(in the rows, 128 means zero)
One turn moves each row of this set onto another row. After a few examples, where does it send each row asked below?
ver: [126 119 113 123 179 144 142 121 140 142 129 114 136 103 131 118 126 176
 132 118 163  82 143]
noru: [122 104 127 150 162 141 115 141 153 154 116 148 170 126 127 125 113 151
 141 153 142 105 124]
nikel: [136 109 116 131 178 141 138 119 133 146 131 110 147  99 127 118 136 162
 128 114 159  77 141]
mivug: [125  84 105 134 156 147 120 117 140 161 125 126 132  98 153 105 134 134
 130 101 172 101  93]
Bavu: [145 111 129 144 140 129 126 129 179 140 114 132 157 108 113 125 146 169
 117 135 170 126  95]
kezir: [118  98 123 148 165 137 116 131 160 165 107 155 165 122 131 130 119 146
 139 148 138 110 131]
bulek: [123  98 106 137 163 142 112 117 145 161 128 122 135 101 144 103 140 126
 141 100 174 104  90]
Nomi: [138 117 135 142 145 124 112 119 181 134 122 135 146 118 121 128 142 172
 119 135 165 128  93]
bilir: [127 141 121 134 165 132 136 146 168 150 136 152 125  95 149 109 134 134
 110 128 165 132 144]
resul: [113  91  96 130 158 132 147 156 164 140 136 136 135  98 152 116 119 165
 138 110 134 148 111]
doka: [124 137 124 132 162 133 140 146 175 146 152 150 125  91 144 111 133 138
 112 127 168 134 134]
lizi: [127 139 119 137 169 126 142 144 172 141 148 152 128  99 156 103 124 139
 109 127 169 122 134]
Dake: [117  95  97 126 167 129 145 156 170 141 134 143 134 103 153 119 113 150
 143  95 137 140 115]
lamod: [119 106 123 150 167 146 108 141 159 160 112 154 163 128 129 118 121 149
 149 145 142 103 123]
velup: [148 120 128 141 148 122 124 120 174 143 111 132 150 116 116 123 147 162
 116 125 170 128  86]
kisu: [125  97 101 132 157 142 117 119 145 159 127 128 135 104 163 103 143 129
 128 105 171  97  91]
mes: [113  87  98 130 164 127 146 155 172 144 127 138 148  98 156 115 126 158
 145 107 128 140 112]
Zumu: [138 121 127 150 145 124 117 116 184 140 116 136 153 110 125 126 141 167
 120 139 164 130  92]
ked: [136 111 119 114 175 149 141 126 133 145 133 112 139 100 128 123 125 172
 132 115 159  82 131]
dozep: [130 108 112 124 167 141 136 117 133 138 132 109 149  98 130 114 131 167
 127 116 155  82 144]
fata: [120  90 105 126 161 126 142 159 165 136 129 147 138  94 149 119 119 153
 142  93 136 142 115]

bilir -> kisu
kezir -> lizi
Nomi -> fata
Where do these go?
doka -> mivug
resul -> ked
velup -> mes
Zumu -> Dake

One turn moves each row of this set onto another row. After a few examples, where does it send each row asked below?
vimal: [120 128 152 146 139 159 128 158 128 123 141 133 133 114 137 113 154 124
 116]
vam: [121 132 126 126 119 124 123 132 156 131 133 125 129 118 143 121 122 100
 167]
fuled: [118 126 122 111 125 118 129 136 122 148 122 119 147 105 120 112 163 146
 137]
fola: [121 126 129 113 128 105 127 131 115 149 118 129 136 118 119 114 166 142
 137]
Rop: [112 116 129 121 135 105 112 133 111 116 124 136 134 137 119 104  99 107
 149]
videp: [111 115 129 115 132 120 117 135 126 112 124 131 135 123 119 107  87 121
 153]
Logik: [121 121 133 158 122 138 127 138 110 124 109 129 138 129 120 133 102 146
 115]
ruviv: [120 134 123 129 119 115 121 133 146 132 134 124 132 125 144 117 131  88
 165]
neme: [130 133 107 142 127 118 138 108 156 111 127 126 131 133 145 111 114 126
 122]
bimi: [134 131 144 146 132 138 112 155 128 125 109 145 108 121 120 127 146 138
 111]
dif: [118 128 121 116 131 140 128 113 122 125 113 129 136 132 142 104  93 147
 125]
dufat: [127 132 128 144 124 157 117 164 133 123 120 124 134  99 121 117 143 138
 111]
suv: [106 118 119 120 129 116 115 138 115 115 130 123 150 124 119  98  97 106
 150]
vek: [124 125 132 108 129 117 129 132 128 147 117 129 133 108 121 119 156 156
 140]
boz: [111 125 150 118 135 117 132 149 126 146 139 122 141 126 124 118 159  91
 127]
Lazop: [124 127 158 145 143 155 128 154 129 123 136 141 122 120 136 118 152 128
 116]
ligag: [115 124 123 161 119 139 127 144 101 125 119 116 156 126 120 124 110 135
 112]
Nikof: [129 135 107 146 128 108 135 108 145 114 128 129 130 141 145 108 123 116
 120]
Geket: [126 135 100 146 123 116 137 111 148 113 133 119 141 132 145 105 122 116
 121]
zes: [122 129 154 149 142 150 126 156 120 123 139 138 128 124 137 114 159 117
 114]
lotug: [128 136 128 153 128 134 111 160 110 127 121 131 133 118 120 113 162 115
 106]
Guke: [119 130 123 124 136 115 121 111  99 130 113 138 131 152 141 101 110 126
 119]
Pel: [118 118 166 110 139 121 135 141 144 143 127 137 117 127 125 131 142 115
 132]
zet: [119 124 132 164 125 124 123 138  95 127 113 129 140 141 119 129 114 130
 113]
vanet: [109 121 148 108 130 142 139 152 150 141 137 115 143 105 126 123 140 114
 132]
Misif: [124 133 130 128 122 113 121 129 150 132 129 133 120 128 144 123 126  95
 167]
Zevet: [111 133 107 122 127 133 124 120 103 128 124 117 157 133 141  92 110 123
 119]

fola -> vek
vam -> ruviv
Where do these go?
Logik -> ligag
Zevet -> Guke
Pel -> vanet
zes -> Lazop
neme -> Geket
bimi -> dufat
suv -> Rop

One turn moves each row of this set onto another row. After a few examples, where does it send each row asked below?
tuvov: [130 114 168 142 118 130 124 148 126 115 100 126 126 130  90 138 131 123
 130  90  86 101 121 122 117  91 127 113 113 125 137]
Vulem: [109 117 162 132 129 118  95 137 129 103 101 142  95 164 117 144 127 132
 112 112 142 113 102 135 141  91 114 130 124 115 130]
gine: [136 110 148 117 149  77 137 136 152 114 133 150 132 149 124 168 129 129
 124 128 116 115 108 134 138  70 131 110 100 142 120]
gep: [137 120 148 114 140  98 121 144 167 130 137 152 122 155 131 164 136 135
 128 109  94 118 119 117 151  69 125 116  99 130 117]
kulof: [108 121 142 123 133 137 118 130 146 135 136 145 139 189 119 122 142 127
  93 112 107 124 104 132 118  79 148 110 104 147 105]
sesa: [123 102 145 123 136 115 101 137 106 131 139 130  95 165 117 141 107 130
 115 119 123 135 101 116 145 104 108 128  95 125 134]
dolu: [126 100 154 142 136 124 106 136 120 116 114 147 162 146 118 141 134  99
 105 113 104  88 128 132 139 106 139 142  79 114 119]
tora: [121 110 146 173 139  89 133 122 112 120 147 128 136 140 138 149 101 121
 109 109  99  97 107 134 130  85 128 141 107 127 143]
veguk: [140  84 154 137 127 122 108 126 124 111 111 161 166 133 132 132 129 106
 111 113 105 104 122 137 134 106 142 137  97 125 116]
pem: [132  90 156 134 135 124 127 139 114 113 128 108 126 125 114 126 124 125
 133 115  97 112 108 123 124 109 147 106 105 144 149]
furiv: [121 134 120 144 123 109 111  90 125 142 124 133 118 151 130 156 120 137
 136 114  94 129 110 144 110  81 118 136 106 133 119]
fide: [120  94 158 142 127 130 120 156 124 119 145 168 158 144 124 133 135 120
 110 117 101  77 117 140 136 107 128 124 111 128 111]
ripab: [114 123 136 170 140 101 125 106 136 110 143 143 143 139 133 135 106 132
  95 106 106  96 109 137 139  86 123 139 121 128 142]
fedib: [118  97 157 133 127 123 124 139 138 130 130 134 131 187 134 126 143 119
 108 119 116 127  96 132 113  79 162 114 113 149  98]
nizu: [140  77 152 143 119 124 116 140 126 117 136 172 162 141 121 128 125 118
 107 114  97 104 118 131 132 109 126 129 107 128 105]
rul: [107  96 151 110 108 129 126 123 130 143 148 152 124 154 116 135 147 141
 105 102 114 125 140 131 110 115 117 117 108 142 136]
budeb: [125 114 143 130 137 125 130 120 125 116 126 123 138 126  78 119 116 123
 112 109 106 107 113 127 128 109 126 102 104 145 144]
vurot: [128 114 161 128 120 112 127 139 133 147 115 142 131 186 119 129 140 102
 115 107 104 139 103 128 113  82 155 131 110 135 101]
poz: [120 124 151 112 133 112 129 126 119 147 120 143 144 179 119 135 134 101
 109 118 106 134 102 145 105  84 158 123  98 142 124]
zodit: [118 106 151 134 135 135 111 147 120 132 140 151 159 144 125 135 131 105
 110 114 104  75 125 135 147 110 133 126  85 126 118]
Mapar: [127 111 153 140 129 133 116 137 144 112 123 124 121 140  86 112 135 129
 117 101  93 115 117 110 139 115 128 122 121 124 139]
tet: [120  95 149 178 122 109 114 113 135 120 145 123 131 148 149 152  99 126
 104 103  99  94 113 121 133  81 128 132 112 120 133]
Kazef: [121 100 145 118 124 128  97 116 116 124 116 137 107 147 131 146  96 132
 112 110 141 120 105 133 136  83 111  98  97 142 125]
bep: [126  99 152 117 143  93 117 139 161 115 144 135 124 168 134 181 135 131
 120 133 104 110 112 123 137  79 135 115  95 120 132]
vego: [105 129 124 161 124 117 107 104 139 136 139 116 105 170 123 154 126 139
 129 118 108 106 108 131 123  83 116 129 107 131 100]
fida: [103 135 124 154 133 112 109  95 129 119 121 122 118 159 131 162 131 142
 129 123 111 105 106 152 109  75 125 131 106 133 119]
lefi: [129 123 142 104 144  90 117 117 174 122 133 150 132 157 123 161 132 123
 115 128 116 116 115 129 151  86 131 117 106 125 133]
fega: [120 120 135 158 119  97 120 111 122 133 130 131 107 163 127 162 128 137
 142 124  95 124 101 142 104  86 120 144 123 126 113]
losu: [107 111 160 120 124 112 134 125 119 141 115 127 120 142 119 135 153 114
 120  97 144 110 144 135 125 104 137 123  89 151 122]
Zise: [123 128 146 170 132 102 119 119 138 126 134 138 129 137 147 131 113 123
 114  90  96 102 116 126 151  84 128 150 123 122 136]
tesol: [118  91 167 138 114 140 113 130 137 106 116 113 127 137 106 141 124 125
 120 111 105  88 114 127 115 102 138  94 120 128 145]
rulur: [110  84 156 125 123 123 126 125 128 107 123 147 126 150 129 136 165 152
 106 104 121 131 136 136 104 100 133 127 106 146 132]
fuviz: [120  88 155 137 123 118 125 125 126 124 113 128 120 153 112 137 155 132
 108  91 123 133 147 115 116  94 129 132  78 143 110]
vofu: [120 119 147 134 140 112 112 142 107 106 115 153 108 160  95 148 114 144
 105 107 122 130 102 131 127  79  93 126  97 129 127]
dele: [111 127 129 152 125 106 117 108 133 139 141 125 103 156 142 143 130 138
 145 124 112 114 100 143 125  92 128 133 129 140 108]
podi: [106 123 154 118 125 133 118 132 131 137 122 142 145 191 117 148 138 116
  97 113  99 115 106 143  97  73 150 113  96 133 122]
nasol: [119 116 161 115 128 124 102 149 104 122 111 148  98 144 145 151 121 139
 132 105 119 119 102 143 131  81 118 117 113 131 143]
Tefi: [ 96 105 168 124 114 111 137 137 118 138 134 137 119 164 100 151 153 121
 109 109 130 102 138 137 107 112 120 124 104 131 131]
kipi: [120 123 149 166 116 111 119 116 132 135 135 142 137 138 142 153  97 122
 109  87  89  90 119 132 131  74 117 131 115 120 138]
Lofif: [137 107 156 117 124  89 120 126 167 127 123 147 129 160 118 183 120 117
 119 118 110 111 119 123 134  69 122 107 100 121 115]

Vulem -> Kazef
rulur -> rul
Where do these go?
podi -> poz
fida -> furiv
gep -> bep
tesol -> budeb
kipi -> tora
fide -> zodit

